128 stands for zero in the data rows.
A hidden rule labels the rows of this table. It goes by one to three of the table's principal directions, not those with the most spread.
Array([176, 122, 140, 150, 120, 139, 128, 174, 136, 178, 087, 123, 139, 093, 136, 140, 044, 160, 065, 085, 102, 097, 160, 071, 103, 198, 166, 119, 132, 083, 166, 107]) z510
Array([150, 041, 067, 082, 047, 125, 139, 101, 080, 181, 051, 191, 127, 158, 094, 216, 196, 126, 159, 033, 046, 066, 141, 052, 125, 107, 150, 137, 139, 088, 168, 143]) z120
Array([147, 052, 106, 097, 108, 172, 131, 117, 113, 189, 088, 194, 160, 158, 086, 151, 143, 131, 094, 058, 108, 107, 108, 065, 103, 122, 137, 126, 098, 087, 160, 096]) z509
Array([176, 131, 107, 139, 075, 099, 132, 170, 064, 179, 062, 125, 104, 121, 151, 172, 094, 177, 143, 062, 108, 067, 179, 088, 149, 169, 168, 122, 143, 115, 182, 171]) z120
Array([138, 149, 127, 121, 142, 099, 117, 129, 123, 132, 127, 110, 110, 083, 152, 096, 097, 148, 161, 167, 190, 139, 147, 190, 163, 142, 138, 149, 107, 173, 122, 151]) z216
Array([117, 145, 150, 158, 169, 123, 112, 108, 179, 110, 152, 100, 124, 081, 130, 098, 086, 110, 118, 189, 137, 149, 144, 174, 126, 166, 131, 122, 135, 152, 098, 122]) z120
Array([144, 094, 099, 087, 060, 093, 141, 139, 134, 120, 094, 127, 102, 112, 142, 162, 168, 152, 204, 124, 091, 090, 183, 101, 176, 109, 131, 147, 176, 141, 139, 156]) z120
Array([102, 150, 133, 127, 154, 116, 119, 104, 142, 101, 157, 112, 117, 115, 128, 113, 137, 104, 136, 170, 151, 161, 113, 177, 130, 120, 118, 143, 123, 147, 099, 130]) z216
Array([071, 162, 158, 183, 148, 133, 122, 098, 145, 066, 189, 105, 120, 166, 114, 132, 158, 078, 131, 169, 099, 155, 098, 155, 111, 103, 098, 092, 166, 137, 075, 133]) z509
Array([101, 111, 126, 096, 150, 153, 125, 107, 164, 117, 143, 152, 139, 150, 101, 117, 159, 110, 111, 133, 130, 163, 111, 112, 110, 100, 107, 146, 124, 120, 115, 091]) z216
Array([158, 068, 100, 061, 065, 153, 133, 184, 100, 236, 029, 175, 109, 166, 123, 162, 083, 194, 104, 011, 108, 067, 225, 033, 136, 146, 191, 144, 112, 109, 224, 122]) z120
Array([126, 119, 101, 117, 171, 140, 129, 071, 168, 099, 134, 155, 167, 126, 101, 126, 186, 088, 112, 133, 083, 150, 091, 088, 083, 109, 097, 132, 127, 108, 111, 092]) z216
Array([127, 195, 121, 128, 122, 096, 138, 160, 108, 110, 122, 080, 095, 127, 164, 155, 122, 129, 108, 113, 097, 124, 152, 113, 114, 143, 146, 138, 148, 107, 150, 149]) z216
Array([147, 119, 090, 124, 068, 104, 154, 124, 111, 100, 106, 127, 127, 137, 132, 200, 198, 112, 152, 092, 021, 086, 124, 051, 115, 103, 124, 112, 178, 082, 138, 147]) z510
Array([121, 096, 117, 111, 106, 139, 133, 115, 112, 135, 125, 152, 133, 152, 111, 146, 163, 117, 138, 110, 117, 121, 108, 120, 128, 100, 123, 127, 121, 119, 128, 128]) z509
Array([133, 150, 119, 106, 114, 124, 141, 159, 123, 129, 113, 122, 123, 143, 143, 146, 125, 137, 101, 087, 097, 122, 141, 078, 104, 116, 140, 142, 132, 098, 154, 116]) z120
Array([211, 060, 094, 072, 069, 134, 140, 184, 074, 229, 034, 181, 148, 111, 133, 149, 093, 207, 124, 028, 151, 068, 153, 056, 148, 153, 166, 158, 089, 094, 209, 122]) z510
Array([188, 120, 111, 126, 115, 100, 123, 148, 127, 176, 073, 118, 120, 054, 157, 116, 057, 177, 150, 128, 145, 086, 197, 131, 161, 185, 172, 131, 114, 157, 162, 154]) z120
Array([120, 111, 127, 125, 129, 153, 118, 119, 098, 159, 124, 162, 129, 161, 105, 119, 127, 135, 127, 109, 168, 136, 113, 131, 135, 113, 130, 116, 096, 141, 134, 130]) z120
Array([139, 093, 125, 099, 097, 119, 132, 140, 126, 137, 119, 144, 130, 119, 139, 109, 130, 159, 187, 136, 165, 111, 145, 152, 173, 099, 128, 144, 117, 166, 130, 139]) z510
Array([127, 068, 108, 105, 111, 149, 132, 094, 149, 138, 116, 166, 148, 138, 100, 138, 164, 112, 143, 119, 095, 113, 126, 103, 124, 101, 125, 119, 123, 128, 124, 115]) z120
Array([090, 147, 155, 148, 184, 147, 131, 102, 219, 071, 177, 100, 151, 125, 127, 097, 128, 079, 090, 180, 076, 153, 132, 135, 083, 126, 110, 113, 147, 132, 094, 089]) z509
Array([057, 202, 164, 184, 141, 106, 126, 114, 115, 038, 210, 080, 098, 177, 141, 125, 173, 085, 167, 186, 133, 165, 092, 199, 138, 081, 087, 105, 171, 160, 066, 163]) z510
Array([122, 133, 127, 104, 112, 147, 141, 164, 088, 146, 120, 138, 126, 185, 127, 151, 146, 139, 089, 069, 127, 127, 109, 089, 110, 113, 127, 140, 120, 085, 162, 116]) z509
Array([121, 111, 127, 139, 151, 126, 111, 090, 130, 129, 132, 147, 136, 121, 114, 106, 136, 124, 163, 152, 162, 136, 123, 171, 147, 129, 114, 129, 119, 168, 108, 136]) z120
Array([132, 161, 140, 173, 139, 116, 133, 124, 123, 094, 154, 105, 139, 120, 142, 126, 128, 112, 128, 147, 110, 125, 101, 141, 116, 129, 117, 103, 138, 126, 108, 139]) z510
Array([190, 019, 089, 068, 063, 133, 135, 131, 131, 194, 055, 195, 157, 091, 107, 155, 131, 169, 160, 072, 112, 080, 144, 064, 148, 126, 147, 158, 116, 105, 161, 107]) z510
Array([178, 152, 110, 104, 045, 065, 149, 209, 083, 152, 067, 085, 082, 090, 194, 173, 087, 190, 163, 081, 101, 063, 206, 101, 166, 151, 179, 157, 158, 117, 184, 176]) z120
Array([085, 155, 150, 114, 182, 149, 117, 125, 140, 117, 161, 130, 130, 167, 122, 085, 128, 121, 105, 141, 186, 176, 112, 165, 117, 109, 107, 150, 102, 149, 118, 103]) z216
Array([156, 044, 103, 098, 111, 143, 128, 087, 156, 143, 109, 188, 170, 100, 091, 127, 164, 127, 162, 128, 122, 121, 099, 098, 135, 104, 110, 135, 117, 124, 112, 101]) z510
Array([113, 059, 158, 149, 147, 159, 110, 076, 186, 110, 175, 169, 171, 106, 087, 077, 132, 109, 171, 197, 174, 156, 078, 181, 150, 098, 089, 113, 118, 171, 057, 098]) z510
Array([095, 155, 118, 130, 082, 128, 139, 142, 063, 116, 133, 129, 095, 209, 123, 184, 180, 115, 129, 076, 091, 123, 111, 090, 119, 081, 127, 109, 149, 100, 138, 156]) z509
Array([155, 101, 126, 148, 152, 134, 111, 097, 127, 153, 121, 152, 153, 085, 104, 116, 109, 126, 121, 142, 160, 138, 093, 146, 127, 162, 123, 127, 106, 125, 113, 118]) z509
Array([130, 163, 153, 186, 168, 126, 112, 121, 153, 125, 144, 096, 122, 092, 142, 088, 059, 128, 120, 178, 146, 129, 163, 170, 134, 174, 145, 088, 123, 172, 114, 145]) z120
Array([094, 113, 135, 120, 095, 153, 134, 144, 121, 144, 120, 136, 106, 196, 118, 152, 133, 126, 117, 088, 089, 106, 168, 097, 123, 107, 145, 107, 142, 126, 150, 133]) z120
Array([156, 107, 149, 155, 200, 153, 089, 100, 147, 188, 122, 159, 162, 063, 102, 061, 031, 144, 092, 157, 228, 161, 107, 183, 125, 191, 142, 134, 060, 156, 113, 097]) z120
Array([198, 082, 108, 102, 118, 121, 119, 141, 143, 192, 066, 158, 150, 048, 131, 112, 061, 179, 132, 108, 156, 104, 160, 100, 142, 171, 161, 154, 097, 129, 157, 111]) z120
Array([168, 015, 087, 068, 105, 154, 135, 090, 159, 156, 092, 206, 179, 111, 089, 119, 188, 143, 177, 121, 128, 107, 116, 083, 153, 096, 104, 138, 111, 135, 134, 100]) z509
Array([097, 153, 132, 126, 152, 138, 125, 123, 123, 112, 147, 131, 124, 172, 126, 109, 147, 124, 129, 129, 148, 149, 126, 136, 125, 100, 113, 125, 120, 150, 126, 128]) z120
Array([042, 213, 181, 209, 205, 134, 115, 082, 157, 020, 244, 077, 122, 171, 121, 090, 166, 055, 124, 228, 142, 201, 064, 214, 109, 099, 068, 086, 158, 161, 041, 133]) z509
Array([111, 144, 164, 161, 180, 147, 115, 122, 148, 121, 168, 108, 135, 117, 124, 085, 094, 115, 099, 180, 177, 158, 109, 189, 128, 160, 118, 114, 112, 146, 105, 119]) z510
Array([169, 115, 139, 109, 109, 120, 129, 185, 134, 173, 093, 119, 122, 087, 161, 096, 049, 193, 140, 123, 177, 099, 190, 136, 168, 162, 161, 145, 111, 155, 164, 133]) z510
Array([101, 203, 155, 153, 145, 123, 138, 168, 111, 105, 152, 077, 111, 163, 161, 138, 103, 114, 068, 107, 103, 134, 127, 132, 087, 137, 140, 127, 135, 099, 141, 127]) z120
Array([098, 144, 131, 122, 183, 167, 124, 113, 135, 134, 138, 141, 142, 179, 105, 118, 141, 104, 061, 105, 125, 157, 111, 109, 081, 132, 118, 127, 107, 107, 142, 095]) z120
Array([098, 117, 140, 119, 091, 150, 148, 152, 131, 109, 144, 127, 125, 190, 124, 161, 162, 112, 109, 096, 070, 115, 123, 085, 107, 090, 122, 116, 157, 092, 133, 115]) z510
Array([119, 137, 127, 137, 111, 132, 138, 135, 113, 115, 131, 130, 130, 164, 128, 150, 151, 120, 122, 100, 091, 118, 118, 096, 111, 105, 123, 115, 142, 109, 133, 129]) z510
Array([132, 166, 139, 163, 125, 103, 132, 146, 105, 110, 135, 091, 116, 123, 156, 138, 116, 130, 134, 133, 118, 112, 134, 151, 133, 148, 132, 119, 148, 129, 129, 156]) z509
Array([136, 179, 123, 119, 129, 107, 127, 163, 125, 130, 110, 102, 099, 118, 159, 118, 091, 161, 129, 122, 140, 128, 183, 110, 138, 137, 149, 135, 131, 147, 154, 143]) z216
Array([110, 204, 172, 171, 149, 097, 120, 166, 125, 092, 170, 059, 093, 107, 169, 102, 078, 137, 130, 181, 177, 153, 137, 202, 150, 158, 127, 133, 149, 152, 106, 153]) z509
Array([124, 173, 128, 135, 121, 123, 133, 155, 086, 123, 129, 117, 112, 160, 134, 155, 137, 132, 099, 092, 124, 139, 107, 095, 110, 125, 125, 130, 139, 090, 142, 132]) z120
Array([152, 123, 144, 145, 169, 124, 111, 118, 142, 140, 137, 128, 149, 071, 131, 077, 084, 143, 136, 173, 201, 146, 110, 187, 147, 163, 121, 140, 099, 157, 109, 120]) z509
Array([101, 138, 123, 139, 133, 121, 125, 097, 157, 080, 149, 128, 121, 146, 118, 124, 174, 111, 173, 162, 105, 140, 140, 121, 141, 095, 099, 109, 167, 160, 098, 138]) z120
Array([150, 063, 121, 121, 118, 148, 127, 104, 135, 157, 115, 165, 159, 108, 098, 136, 136, 119, 123, 120, 123, 117, 096, 121, 122, 137, 127, 128, 111, 107, 123, 108]) z510
Array([088, 187, 159, 150, 161, 136, 138, 150, 165, 075, 173, 076, 115, 161, 154, 102, 125, 113, 104, 164, 107, 141, 157, 139, 115, 124, 117, 105, 155, 144, 123, 127]) z120
Array([098, 207, 163, 171, 149, 109, 131, 155, 139, 087, 166, 054, 095, 127, 169, 120, 087, 110, 100, 165, 111, 135, 155, 172, 116, 151, 143, 111, 149, 138, 118, 149]) z509
Array([093, 151, 141, 135, 145, 145, 133, 123, 133, 093, 166, 124, 134, 172, 117, 131, 163, 099, 101, 129, 113, 157, 088, 117, 098, 097, 102, 121, 137, 106, 110, 109]) z509
Array([143, 104, 106, 129, 139, 130, 120, 093, 143, 148, 102, 148, 141, 104, 110, 137, 126, 116, 121, 119, 099, 117, 138, 108, 111, 148, 140, 123, 120, 124, 132, 122]) z120
Array([114, 188, 129, 149, 142, 109, 133, 133, 146, 088, 140, 087, 112, 128, 144, 153, 131, 103, 095, 127, 065, 137, 138, 098, 089, 139, 130, 123, 165, 098, 124, 126]) z216
Array([132, 104, 089, 103, 084, 115, 139, 115, 077, 140, 093, 154, 119, 165, 118, 181, 195, 126, 159, 074, 089, 097, 125, 093, 134, 103, 127, 134, 141, 110, 152, 153]) z120
Array([187, 031, 061, 054, 041, 086, 152, 111, 139, 146, 050, 167, 145, 074, 133, 186, 189, 145, 210, 085, 044, 055, 163, 071, 153, 105, 142, 173, 154, 111, 154, 135]) z120
Array([118, 142, 148, 125, 124, 141, 127, 171, 121, 156, 117, 115, 108, 155, 139, 127, 082, 150, 092, 099, 136, 120, 168, 119, 124, 148, 153, 129, 127, 123, 159, 125]) z509
Array([093, 169, 180, 210, 170, 115, 104, 099, 152, 076, 203, 085, 115, 098, 140, 063, 086, 109, 179, 245, 195, 159, 121, 254, 171, 134, 110, 083, 132, 217, 054, 164]) z509
Array([149, 130, 152, 093, 101, 138, 155, 221, 157, 150, 109, 090, 122, 123, 174, 122, 067, 171, 076, 099, 110, 095, 191, 092, 123, 157, 162, 148, 134, 097, 182, 104]) z510
Array([175, 193, 139, 185, 163, 092, 120, 150, 136, 131, 118, 066, 116, 042, 176, 097, 035, 152, 115, 173, 143, 111, 178, 161, 138, 213, 162, 103, 126, 155, 139, 161]) z120
Array([115, 155, 134, 147, 121, 096, 128, 123, 118, 097, 148, 098, 109, 114, 148, 132, 133, 117, 163, 158, 130, 130, 124, 177, 145, 120, 125, 131, 143, 148, 104, 156]) z509
Array([076, 197, 176, 208, 179, 125, 105, 100, 128, 069, 206, 099, 119, 142, 124, 093, 112, 092, 135, 195, 172, 183, 077, 206, 123, 113, 097, 097, 135, 166, 057, 140]) z509
Array([099, 108, 145, 089, 147, 182, 121, 152, 125, 183, 120, 161, 130, 188, 105, 111, 095, 140, 060, 076, 168, 150, 133, 113, 102, 122, 145, 148, 082, 112, 160, 085]) z120
Array([186, 074, 110, 117, 100, 099, 128, 124, 125, 139, 102, 149, 148, 066, 140, 100, 137, 177, 227, 163, 183, 095, 139, 160, 205, 133, 112, 138, 129, 180, 123, 155]) z510
Array([137, 077, 116, 067, 088, 132, 133, 148, 109, 158, 106, 168, 131, 140, 120, 130, 148, 161, 161, 096, 171, 127, 119, 121, 158, 091, 123, 172, 110, 127, 142, 116]) z509
Array([102, 089, 121, 110, 117, 133, 132, 092, 179, 099, 141, 138, 130, 132, 113, 127, 170, 102, 167, 161, 088, 125, 148, 131, 138, 093, 115, 122, 151, 154, 102, 123]) z120
Array([137, 051, 085, 067, 100, 145, 134, 094, 138, 154, 089, 187, 147, 141, 089, 160, 193, 121, 142, 087, 090, 114, 123, 070, 122, 100, 121, 149, 126, 103, 144, 105]) z120
Array([127, 129, 149, 141, 112, 130, 144, 160, 146, 122, 131, 092, 125, 127, 146, 152, 109, 116, 088, 119, 071, 101, 146, 119, 107, 158, 144, 122, 156, 090, 141, 121]) z510
Array([160, 145, 114, 102, 065, 095, 154, 197, 071, 149, 089, 101, 101, 132, 176, 167, 117, 169, 137, 073, 110, 078, 161, 106, 146, 132, 161, 148, 134, 103, 182, 161]) z509
Here are more rows. What is the label of each one?
Array([132, 097, 117, 116, 126, 170, 134, 121, 111, 154, 118, 170, 156, 170, 093, 151, 155, 115, 076, 075, 105, 131, 082, 067, 087, 115, 122, 118, 108, 074, 145, 095]) z510
Array([140, 082, 099, 097, 125, 121, 123, 088, 118, 135, 113, 169, 145, 115, 103, 133, 181, 126, 170, 130, 152, 136, 096, 136, 147, 111, 104, 154, 118, 134, 117, 126]) z216
Array([120, 106, 145, 155, 154, 144, 126, 094, 171, 104, 158, 130, 158, 111, 110, 113, 135, 095, 120, 168, 109, 137, 098, 147, 112, 133, 108, 110, 134, 127, 092, 107]) z510
Array([095, 145, 141, 161, 149, 139, 123, 097, 097, 105, 173, 127, 130, 162, 115, 118, 157, 093, 132, 155, 154, 150, 072, 183, 125, 103, 107, 101, 108, 144, 096, 145]) z509
Array([088, 153, 171, 179, 194, 149, 114, 092, 159, 074, 206, 116, 152, 137, 113, 073, 137, 090, 125, 206, 176, 182, 065, 200, 123, 116, 080, 104, 123, 158, 064, 113]) z510
Array([105, 163, 142, 147, 153, 115, 126, 115, 143, 086, 168, 094, 119, 116, 139, 112, 136, 103, 135, 180, 136, 152, 113, 177, 131, 126, 113, 125, 137, 145, 097, 137]) z120
Array([195, 079, 081, 075, 033, 101, 154, 182, 084, 204, 024, 136, 112, 101, 150, 220, 110, 166, 107, 015, 039, 041, 187, 037, 118, 171, 195, 163, 141, 051, 213, 139]) z509
Array([134, 147, 166, 189, 182, 119, 113, 109, 148, 098, 175, 102, 151, 077, 135, 077, 098, 119, 140, 207, 187, 153, 086, 216, 145, 166, 099, 118, 127, 159, 079, 130]) z510
Array([107, 198, 142, 141, 185, 126, 123, 134, 139, 100, 155, 097, 122, 138, 147, 092, 112, 124, 100, 151, 155, 163, 132, 145, 111, 133, 118, 129, 119, 145, 126, 123]) z216
Array([148, 117, 124, 101, 090, 112, 132, 172, 098, 156, 096, 136, 117, 132, 145, 141, 115, 173, 149, 086, 150, 108, 150, 113, 154, 128, 138, 161, 134, 122, 157, 135]) z509
Array([180, 065, 088, 112, 068, 133, 139, 131, 074, 172, 072, 181, 145, 141, 105, 175, 174, 159, 158, 063, 108, 081, 114, 054, 148, 124, 124, 117, 137, 095, 162, 142]) z510
Array([115, 129, 189, 164, 149, 136, 106, 145, 134, 132, 178, 116, 128, 100, 138, 050, 051, 153, 159, 202, 255, 158, 111, 247, 182, 132, 122, 125, 093, 198, 084, 135]) z510
Array([140, 179, 121, 138, 125, 108, 128, 160, 099, 154, 095, 094, 094, 122, 159, 146, 075, 145, 097, 095, 109, 106, 184, 114, 116, 169, 175, 124, 125, 123, 170, 154]) z120
Array([243, 069, 084, 075, 071, 102, 153, 189, 144, 204, 012, 135, 154, 037, 163, 173, 071, 192, 099, 042, 051, 038, 203, 019, 116, 208, 187, 172, 137, 059, 218, 106]) z509
Array([058, 154, 138, 125, 068, 118, 141, 142, 083, 074, 168, 114, 080, 226, 125, 183, 211, 103, 168, 109, 097, 139, 107, 126, 142, 047, 102, 125, 182, 117, 105, 158]) z510
Array([068, 156, 107, 133, 121, 125, 132, 076, 089, 069, 168, 139, 114, 204, 097, 179, 242, 064, 143, 118, 081, 161, 057, 116, 100, 053, 087, 117, 152, 104, 091, 142]) z216
Array([132, 119, 109, 115, 104, 128, 133, 128, 118, 143, 101, 137, 120, 140, 120, 167, 139, 122, 110, 088, 078, 111, 141, 081, 107, 129, 146, 127, 137, 098, 148, 127]) z120
Array([111, 216, 153, 150, 165, 091, 115, 148, 129, 108, 156, 060, 087, 082, 173, 097, 057, 127, 113, 179, 175, 161, 151, 209, 132, 160, 154, 146, 113, 160, 113, 150]) z216
Array([094, 080, 095, 123, 112, 138, 122, 042, 117, 102, 142, 183, 139, 168, 067, 170, 239, 072, 171, 127, 087, 146, 064, 111, 119, 065, 088, 114, 143, 120, 083, 129]) z120
Array([065, 232, 157, 178, 123, 100, 121, 154, 094, 082, 169, 055, 048, 177, 157, 147, 115, 113, 132, 154, 122, 146, 169, 167, 142, 127, 140, 096, 174, 155, 114, 186]) z120
Array([095, 198, 174, 165, 187, 156, 129, 161, 155, 100, 173, 082, 130, 159, 138, 111, 093, 106, 028, 134, 117, 165, 113, 120, 071, 160, 119, 117, 139, 088, 128, 092]) z509
Array([109, 083, 133, 131, 181, 149, 105, 046, 187, 106, 171, 165, 165, 089, 080, 082, 151, 086, 147, 205, 170, 183, 067, 182, 127, 109, 090, 132, 102, 158, 058, 093]) z120
Array([223, 113, 108, 112, 112, 084, 121, 171, 135, 211, 040, 104, 115, 000, 173, 120, 002, 196, 123, 118, 148, 073, 224, 133, 158, 238, 207, 159, 102, 137, 186, 147]) z120
Array([162, 127, 106, 117, 089, 112, 124, 164, 098, 185, 060, 133, 095, 124, 147, 140, 078, 188, 153, 080, 129, 080, 222, 086, 163, 156, 175, 120, 131, 156, 185, 165]) z120
Array([135, 082, 121, 106, 091, 139, 133, 137, 128, 151, 110, 146, 122, 138, 123, 130, 134, 149, 160, 123, 132, 102, 161, 119, 162, 117, 136, 118, 130, 147, 142, 140]) z509
Array([146, 103, 098, 117, 074, 115, 143, 125, 082, 132, 105, 144, 125, 144, 121, 185, 185, 123, 151, 088, 083, 097, 106, 089, 131, 109, 126, 124, 146, 092, 141, 149]) z510
Array([131, 005, 077, 077, 074, 145, 142, 057, 132, 134, 102, 208, 168, 152, 068, 190, 250, 086, 172, 088, 049, 099, 077, 075, 117, 069, 101, 138, 140, 089, 115, 108]) z510
Array([196, 085, 102, 110, 050, 111, 125, 182, 061, 224, 034, 160, 109, 107, 134, 173, 071, 204, 144, 036, 137, 065, 182, 070, 162, 171, 181, 142, 125, 107, 194, 154]) z509
Array([124, 145, 118, 123, 143, 104, 133, 096, 178, 063, 159, 114, 138, 087, 134, 116, 168, 100, 161, 187, 106, 156, 106, 132, 125, 095, 099, 137, 149, 138, 083, 118]) z120
Array([060, 212, 155, 195, 180, 143, 126, 103, 104, 071, 197, 087, 112, 199, 120, 140, 162, 059, 070, 147, 099, 168, 074, 156, 077, 120, 105, 081, 140, 109, 098, 140]) z120
